In the data rows, zero lies at 4.5, halfway between 4 and 5.
Some points, each followed by its number:
[6 6 4 5 6 7 4 3 4 9 3 4 5 6 5] 0
[4 3 3 5 6 4 5 5 5 3 4 5 4 5 5] 1
[7 5 5 3 2 7 7 4 3 4 5 2 4 1 2] 2
[5 5 3 4 5 5 3 3 2 6 5 5 5 4 5] 3
[5 3 2 5 5 6 8 6 6 1 3 3 3 4 4] 4
[6 6 4 4 5 6 4 3 3 7 5 4 5 5 6] 5
[6 4 3 3 5 2 2 4 5 4 6 4 3 3 3] 6
[4 6 2 4 2 4 3 5 9 2 2 4 1 7 7] 7
[7 3 0 4 6 3 3 3 4 4 5 4 2 3 5] 8
[3 6 6 4 4 2 2 5 1 5 6 7 7 6 7] 9
[3 4 0 2 4 0 0 4 1 1 8 7 3 6 9] 10
[2 5 6 4 3 0 0 7 7 3 5 7 4 6 4] 11
[1 4 6 6 6 1 3 6 4 4 5 8 7 8 6] 12
[1 5 3 6 6 3 5 7 8 4 2 5 4 9 9] 13
[4 4 0 3 4 2 2 4 4 2 6 5 3 5 7] 14
[4 3 5 6 7 3 4 5 3 6 5 6 7 6 5] 15
[6 5 3 5 6 6 5 4 5 7 4 4 4 5 5] 16
[6 4 5 5 6 4 4 3 3 7 6 4 5 3 4] 17
[6 5 0 4 5 6 2 2 4 6 4 4 3 5 8] 18
[7 5 4 3 5 3 2 3 4 7 6 4 3 3 2] 19
[7 5 6 4 6 5 4 3 1 8 7 4 6 2 3] 20
[5 3 3 4 5 4 4 4 4 3 5 5 4 3 4] 21
[5 9 8 3 2 8 3 2 5 9 3 3 6 3 2] 22
[7 4 3 4 3 7 5 3 4 5 5 3 2 1 3] 23
[5 4 5 4 5 4 3 4 3 4 6 5 5 4 4] 24
[6 2 2 4 6 4 6 4 3 2 6 4 3 2 3] 25
[6 3 2 6 5 5 6 4 8 3 2 4 1 4 4] 26
[4 5 5 6 6 8 6 4 5 6 2 4 5 6 5] 27
[3 1 3 7 5 3 8 8 9 0 1 4 2 7 4] 28
[3 3 5 5 7 2 3 5 3 4 6 7 6 7 6] 29
[4 4 3 5 9 0 0 4 2 9 7 9 6 9 6] 30
[3 2 7 4 5 1 5 7 3 1 7 5 6 3 3] 31
[3 3 7 7 9 3 5 5 1 6 6 7 9 6 5] 32
[5 4 3 4 4 3 4 4 5 3 5 4 3 3 4] 33
[4 5 5 3 2 5 4 5 5 3 5 4 4 3 4] 34
[5 5 7 4 4 4 4 5 2 6 6 5 6 3 3] 35
[4 5 5 5 5 6 6 5 5 5 3 4 5 6 5] 36
[5 3 3 5 5 6 7 4 4 2 5 4 4 3 5] 37
[3 5 4 4 4 2 2 4 3 5 6 6 6 6 6] 38
[3 3 6 7 8 3 4 5 3 6 5 6 7 6 5] 39
New points follow, each followed by the numbers of its five nearest points above by angle, seen from the average point of the numbered points, nearest first.
[6 9 9 3 2 8 4 2 3 9 4 3 6 3 3] >> 22 5 35 20 0
[5 5 7 3 2 3 4 5 7 3 4 4 3 3 1] >> 34 33 2 6 11
[5 2 6 6 8 5 7 5 1 6 6 5 7 4 5] >> 32 15 39 20 17
[4 5 5 5 4 5 5 5 5 4 4 4 5 5 4] >> 36 27 34 22 4
[0 8 9 7 3 7 7 8 5 6 3 7 9 9 7] >> 36 27 12 13 39
[4 5 9 5 4 8 7 4 1 6 6 5 9 2 1] >> 35 20 22 2 24
[3 4 5 5 5 4 5 6 4 4 5 5 6 6 6] >> 12 13 29 32 39
[5 3 2 5 5 5 8 6 6 2 3 4 3 5 4] >> 4 28 1 26 37
[7 4 4 4 6 3 2 3 4 7 6 5 3 3 2] >> 19 6 17 20 8
[5 5 2 4 2 4 3 4 9 2 3 4 1 5 6] >> 7 26 33 28 14
[5 4 2 4 4 2 3 4 7 3 4 4 2 6 5] >> 7 14 33 26 28
[4 5 2 4 2 5 4 5 9 2 2 4 1 6 6] >> 7 26 28 4 13
[6 2 6 6 7 6 7 5 2 5 6 5 6 4 5] >> 32 15 39 20 17
[5 5 5 3 3 4 4 5 6 4 4 4 3 4 3] >> 34 33 2 7 23
[2 4 6 6 6 2 4 6 4 5 5 7 7 7 5] >> 12 29 39 15 32
[6 4 3 4 6 3 1 3 4 7 5 5 3 4 4] >> 19 6 8 17 30
[6 4 3 4 5 5 5 4 4 4 4 4 3 3 4] >> 23 25 2 37 26
[2 4 6 5 5 2 4 6 4 3 5 7 7 7 4] >> 12 29 11 31 39
[5 3 4 3 4 3 3 3 1 3 8 5 5 1 3] >> 24 21 25 6 31
[3 7 9 4 3 7 5 5 1 8 6 5 9 3 0] >> 35 22 20 24 2
[4 4 3 4 4 4 4 5 6 3 4 4 3 5 5] >> 7 28 26 4 33
[4 3 3 6 9 0 0 4 3 9 6 8 5 9 6] >> 30 29 15 39 12
[5 4 2 3 3 4 4 4 6 3 4 4 2 3 5] >> 33 7 26 34 21
[2 4 4 3 2 2 3 6 5 1 5 6 4 5 4] >> 11 34 31 14 10
[5 5 6 4 4 5 5 4 3 5 5 5 6 4 5] >> 35 22 20 2 5
[5 4 4 4 4 4 4 4 2 4 6 5 5 3 4] >> 24 35 20 2 21
[6 4 3 4 5 2 2 4 4 4 6 5 3 3 3] >> 6 19 33 8 21
[5 3 3 4 4 3 4 4 5 2 5 4 3 3 4] >> 33 21 25 6 8
[4 7 9 4 4 3 2 4 0 9 7 6 9 4 3] >> 35 20 9 24 17
[5 4 3 3 3 4 3 4 5 3 5 4 3 3 5] >> 33 34 6 21 14
[6 2 4 4 6 3 6 5 2 3 7 4 4 3 2] >> 25 21 31 24 37
[4 3 5 3 0 6 6 4 6 0 4 3 3 1 2] >> 34 2 33 23 21
[5 5 4 4 4 6 6 4 3 4 5 4 4 3 4] >> 2 23 37 34 25
[5 5 1 4 3 5 4 3 7 3 3 4 2 5 6] >> 7 26 18 33 4
[5 3 5 4 5 2 3 5 4 3 6 5 5 3 3] >> 31 24 6 21 33
[5 7 6 4 3 6 4 4 4 6 4 4 5 5 5] >> 22 5 0 36 27
[5 9 8 3 3 8 3 3 3 9 4 4 6 4 4] >> 22 5 0 35 20
[3 5 7 3 1 3 4 5 5 2 5 5 5 3 2] >> 34 31 11 35 2
[4 3 4 5 5 6 7 5 4 3 5 4 5 4 5] >> 37 4 1 36 25
[4 5 7 3 1 4 4 5 6 2 5 4 5 3 2] >> 34 2 31 33 11
[4 5 5 5 5 3 5 6 7 4 3 4 3 6 4] >> 28 7 13 26 36
[3 6 6 4 2 6 6 6 4 3 4 4 5 4 5] >> 34 36 2 22 4
[4 6 8 4 4 4 3 4 2 7 6 6 7 4 4] >> 35 9 20 22 24
[3 4 3 6 6 5 5 5 7 4 2 5 4 8 7] >> 13 28 1 36 7
[7 5 6 4 5 5 5 4 2 7 6 4 5 3 4] >> 20 17 35 5 2
[4 6 8 4 4 4 3 4 2 7 6 6 7 4 4] >> 35 9 20 22 24
[3 2 3 6 5 3 7 7 9 1 2 4 2 7 5] >> 28 1 4 26 13
[4 5 3 4 3 5 3 4 6 3 3 4 3 5 5] >> 7 26 34 33 4
[6 6 3 3 2 7 4 3 5 5 4 3 3 3 5] >> 23 2 34 22 18
[4 4 7 5 5 5 7 5 5 4 4 5 6 4 3] >> 36 27 35 31 2
[3 6 7 5 3 8 9 6 7 3 2 3 5 5 3] >> 36 27 4 34 2
[4 2 5 4 7 1 4 6 3 3 7 6 5 4 4] >> 31 29 32 24 12
[5 5 4 4 5 4 4 4 4 5 5 4 4 5 5] >> 5 0 22 16 19
[1 5 4 6 6 4 5 7 7 5 2 5 5 9 9] >> 13 36 12 28 7
[4 5 5 3 2 4 4 5 4 3 5 4 4 3 4] >> 34 2 33 23 31
[5 6 3 4 6 2 2 4 5 6 4 5 4 6 5] >> 30 38 11 19 18
[6 4 4 4 6 3 2 3 4 7 5 5 4 4 3] >> 19 17 20 6 30
[8 4 3 2 5 1 0 2 0 7 9 5 4 0 2] >> 19 6 20 24 17
[5 4 3 4 4 3 4 4 5 3 5 4 4 4 4] >> 33 6 21 25 34
[7 5 4 4 7 3 1 2 4 9 5 5 4 4 3] >> 19 17 20 0 3
[4 6 5 2 0 6 4 4 5 2 4 3 4 2 4] >> 34 2 23 33 22
[3 5 0 4 4 3 2 5 8 3 2 5 2 8 8] >> 7 13 14 18 28
[5 6 4 3 6 1 0 3 2 9 7 6 5 6 5] >> 30 38 9 19 3
[4 8 6 3 1 7 4 3 6 6 3 3 4 4 5] >> 22 34 2 36 5
[4 5 2 3 2 4 3 5 8 2 3 4 2 5 6] >> 7 33 26 34 14
[4 4 5 3 3 5 5 5 5 3 5 4 4 3 4] >> 34 2 33 23 37
[6 4 3 3 7 0 0 4 1 6 8 7 5 5 5] >> 30 10 38 9 29
[4 6 5 4 3 5 4 4 5 5 4 5 5 5 5] >> 22 34 36 27 7
[4 3 5 5 5 4 5 5 4 3 5 5 5 5 5] >> 31 28 1 37 12
[3 4 5 4 3 4 6 6 4 2 5 6 6 5 5] >> 31 34 12 28 37
[6 4 2 4 5 4 3 4 4 4 5 4 3 3 5] >> 8 33 6 21 23
[5 4 4 3 5 3 3 4 1 4 7 5 6 2 4] >> 24 20 35 3 31
[5 5 1 4 5 5 3 3 4 5 4 4 3 5 7] >> 18 8 14 7 5
[2 4 6 6 6 2 4 6 4 5 4 7 7 7 6] >> 12 29 39 15 32
